The rows of R fall into several groups, and each row is roughly a mix of its group's hidden directions.
R:
[[-14  -4  28  10  43   2  -8 -33  34   4  32 -27]
 [-25   4 -27 -32   0 -26  31 -47   0 -11 -17  16]
 [ -8  17  31  51 -11  16  20  26  11  18  26  21]
 [-19  35  32 -41   7  14 -30  14  -9 -15 -28  16]
 [ 20   2  37  40  11 -52  -1  -4  10 -13 -21  -1]
 [-10 -15  33   1 -11  33  -8 -37 -45 -18  11 -20]
 [-28 -15  21   8  28  14  33 -14 -24   3   6  50]
 [ 12  38  15 -10  13   8  21  47  30  28  -5 -22]
 [-49   8  -1 -33 -22  -4  28  24   8  16 -17  30]
 [ 40   4 -10  16 -46  22 -12  20 -29   0 -16 -28]
 [ -2   5  36 -25 -27  11  31 -36  25  26  24  -7]
 [  5   8 -32  25 -34  -9  19 -21   1   0  32 -46]
 [-19  40 -12  -5  28  -2  16   3 -28  38 -38  11]
 [ 32 -24 -55  16 -29 -17  -2 -19  -7   1  22  10]
 [-29 -25  13  -1  20  23  43  -8 -18  38 -14  24]
 [ -5 -14   9 -48  -1  16  -3 -10 -14  60 -14  -9]
 [-18   0  38 -22  27  36  -9  28 -36 -14 -16  -7]
 [ 14  38   5   5 -17 -37   5  -5 -10   2  58 -11]
 [ -7 -34 -34 -14 -40  37   5 -18  22  16   6 -18]
 [-20 -43   2  18  17  52  -1 -33  -7  -9  10 -13]
 [  5 -15  26 -28  19   6  -3  41 -51   0 -24  -1]
 [-16   2   9 -48  11   4 -46 -22 -32 -13   2  16]
 [ 43 -31   5 -10  29 -50 -21  10 -10   4   4   4]
 [ 31 -35 -26  -6 -19  -4 -10  10  14  26 -16 -48]
 [ 18 -21 -19  10 -13 -18 -11  21  47 -37 -29 -15]
 [ -5 -14 -25 -13  36  10 -26  26  -9  38  38 -16]
 [  6  13 -48 -18  17 -18  17   8   7  18  22 -48]
 [ 54 -10  -5 -26 -17  -4 -18 -32  13  26 -15 -23]
 [-40  -6  49 -17  31  23  -2  -8  25   2  -7 -20]
 [  0 -26 -23 -18 -16 -24  -4  27 -15  57   9 -18]
 [-26  11 -28  46 -26  -4  33   1  17  21 -17  20]
 [ 30  31 -21  34  -9 -20 -12  -9 -33   9  38  -8]
 [ -6  -9  26  11 -11  -1  -6  56  22 -12  37 -29]
 [  8  64  15 -16 -10   1 -24  -5  32  16   3 -18]
 [ 21 -14   4  -4  44 -12 -14  28   0  -9 -48  28]
 [  8 -20 -18   3 -15  18  33   8  33  41  14 -38]
 [  0  -7 -15  18  11 -27  44 -31 -33  16  26  24]
 [ 28 -28 -53  14 -27 -21   2 -21  16   7  21   7]
 [-29 -19 -27 -10  32   5  45 -11   7   3  30 -28]
 [ -6  10 -32   7  27   5 -21  48  -1  30  34  13]
 [-13  -4  -5  31  12  17 -12  38   0 -50  10 -34]
 [  6  20 -41   5  25   5  19  -3  16  19  57   1]
 [ 18 -25 -12  27  30  23 -51  -3 -19  17 -12  17]
 [-12  13 -10 -34  26  29 -28  20  15 -34  -1  36]
 [-20 -39  -6  -9  -8   6   9  36  41 -12 -28 -29]
 [ 21  -3   0 -33 -10 -40   6 -15  22   6 -49 -22]
 [ 13   4 -40  15  37   1 -36  29 -19  30   9   6]
 [-21 -25 -24  -1  26  17 -25  32  13  38  -9  33]
 [ 30  12   8   2 -12  15 -48  28  19   2  26 -37]
 [ -3 -56  18 -15  21  17  31 -25  -6  13  -9  27]
 [ -4  17   4  29 -45  17  17  -6  10 -16  19  50]
 [ 36   3  16  39 -23  -3 -14 -12  22 -18  -8  46]
 [ 19 -42  38   7  26  15 -43 -20 -14   0   3  -5]
 [  3  12 -10 -19 -29  34 -13 -23  21  25 -35 -37]
 [-20 -50   1  -8 -22   7  21  20   6  47  15 -13]
 [-17   5 -27  11  31  28 -26  29 -36  18  29 -10]
 [ 14  -3  29  36   9 -14  -1  -8  -3 -23 -23  56]
 [ -8  -9 -17 -45  -8  42   4  22 -40  21   5  -8]
 [ -1 -39   1  19  23  24 -14 -44 -35   0 -22  10]
 [-32  19 -20  25  -1  21  -8  25 -44  33  15 -14]
 [  0 -11 -22 -12 -35  41 -20  -5 -52 -12  -2  -4]
 [ 22 -31  -4 -21  20 -35 -13  -7  54  15   9   0]
 [-32  42   3  12 -24   4  36  -8  41  -8 -13  -7]
 [ 27 -31  17  -1  50 -31  -8  26 -23 -11   2   9]
 [-17 -13 -18 -14 -18 -10  17 -38  43  39  18 -14]
 [ 13  26  40 -16  20  18 -35   3   4 -46  12  -5]
 [ 37  28 -26   1   7 -29 -28  27  11   9 -33 -22]
 [ 47 -11 -38  37 -13   3 -16   7 -17 -28  15   4]
 [ -1   8  -3  30  20  51  12  20  39 -18  16 -19]
 [-14  18  10 -36 -22 -14   3  44  26  22  36   6]
 [  6  50  -2   0   0 -12   8 -41  19 -44 -14   7]
 [ -3   9   3 -22  -3 -36  37  -9  19 -17 -49 -23]
 [ -2  20 -43   5  -6 -29  36  11  31   6 -29  25]
 [-23   0 -34 -14 -12 -10  53 -25  12  -1 -35  -3]
 [ 20  -3  43 -25   9   6 -10   0  45 -39 -16   5]
 [ 13  30  34  15   0 -13  -4  35   6 -21  51   5]
 [-31 -29   8 -33  -9  13  26  -4   5  51 -17  10]
 [-11  18  -8  21 -23 -42  23 -24  45  12  -9  16]
 [ 16 -19 -44  25 -14   4 -11 -31  38 -15  29   4]
 [ 19  19 -20   8   5 -39  16 -36 -21 -30  37  -7]
 [ 16  31  -7   3 -54  13  -4   3   5   1  50  -4]
 [-28   8 -41  -4  28   6   5  45   1  29  27   8]
 [  9  43  37  37   4 -38  15  -2   8  13  -7 -18]
 [ 39   7 -24  20  -3 -32  -8  -1 -53  -1  21   7]
 [ 29 -18  -2  24 -38  37 -27   0  -8 -21 -15 -31]
 [-36   5 -34   1 -34  23  41 -18   4  -1 -20  21]
 [-34   7  -8 -20   2  14 -32 -33  -1 -37   1  41]
 [ -1  19  20  -8 -35 -21  51 -19  18 -26  22   1]
 [-14  -9  29 -14   2  15  17   1  54 -24 -39  14]
 [  8  43  15 -20 -55 -12 -10  14 -20   4  21   5]
 [-20  26 -30 -35   2 -11  -3 -49 -22 -25  -6  -5]
 [ -1  10  -7  20  30  21 -47  36 -37  11  10   3]
 [-35   8  35 -30  14 -33   4 -13 -37  13 -17  18]
 [ 31   6   5  19 -16  22  27 -41  -3  36  14 -30]
 [-27 -10  -5 -25 -10  47  14  23  45   1 -21   1]
 [  0 -29  23  12 -21  25  11   9  58  -6 -26   6]
 [ -3 -24 -41  25 -22   7 -22  32  -3  37 -26  -7]
 [ -4 -48  30   0  27  13  -4 -40  -6 -14 -28 -16]
 [-42  33  44  13  16 -23   8 -24 -14 -10 -12  14]
 [  3 -13  -4  -6   8   9  -1 -14  72  19  17 -25]
 [-20 -21   3 -21   9  -4 -35  24  -7 -55  25  -4]
 [-33  19  49 -24  21  21   5  16  25  10 -21 -16]
 [  4  -8  -3 -52  31  -9 -38 -13 -25   5  26  11]
 [ 31  24  -5  30 -16  23 -43  -8 -19 -10  27 -24]
 [ 41 -45   3  -2 -20 -14   3 -35  19 -18  28  -2]
 [-18   3 -23  14  28 -20  13  -2 -52 -22  36   1]
 [ 16  17 -24  -1  47 -29  -9  39   7   8   3 -33]
 [ -1  16 -47 -17  33 -40  25  18   2  21  -6 -13]
 [-24 -38  26 -24  11  29   1 -26 -15  -2  19 -38]
 [  0  28 -15   4   3 -30  34  33  30  -1  40  16]
 [  4 -19  43 -15   5   6 -16  34  12 -17 -51  -4]
 [-36 -13  -2   2  12  43  10   2  18 -17 -53   0]
 [ -3  13  21  -8   2 -15  20 -31 -63 -17  15 -13]
 [-29 -14  16  -6  37  31  17 -18 -34   3 -11  37]
 [ -4  45 -44   2 -25 -17  18  24  -4  16   6  29]]

Here is one row of each group, with its name. Which group are the others in?
[ 21   9   8  -9 -14 -45  32 -30  13 -18 -40   0] => Z
[-19 -45  10  -3  34  20  17  30  28 -22 -16  15] => H
[ -8  28   7 -44 -13 -19   0 -12 -22  47  28  -7] => S

[ 35  -6  10  13  12 -11 -57  16  -7  20 -15  32] => Z
[ -6  12  17 -12 -16 -48  40   1  26  19  19  29] => S
[ 38 -47  25 -20  19   2   9 -33 -14   0  22   7] => S
[ 29 -33  42   8  31 -22 -15 -16  22 -15 -24   1] => Z
[ -2  22  10   8 -11 -27  23  19   4   1  34  58] => Z
[  9 -26 -38 -29  -2  43   9  21 -16  22  24 -15] => H
[-53 -30   7 -44   1  13  17   7   8  25  -6   7] => Z
[ -9 -16   4 -18 -21 -49  -8  42  17   2  35  13] => S
[ 36  -7 -47   3  -7   0   1  19  52   1  13   9] => H
[ 68   8  13  22   1  16 -10 -27  11   6 -10 -18] => S
[-27  21 -28  -9   6  10 -24  26 -25  38 -38  -1] => S
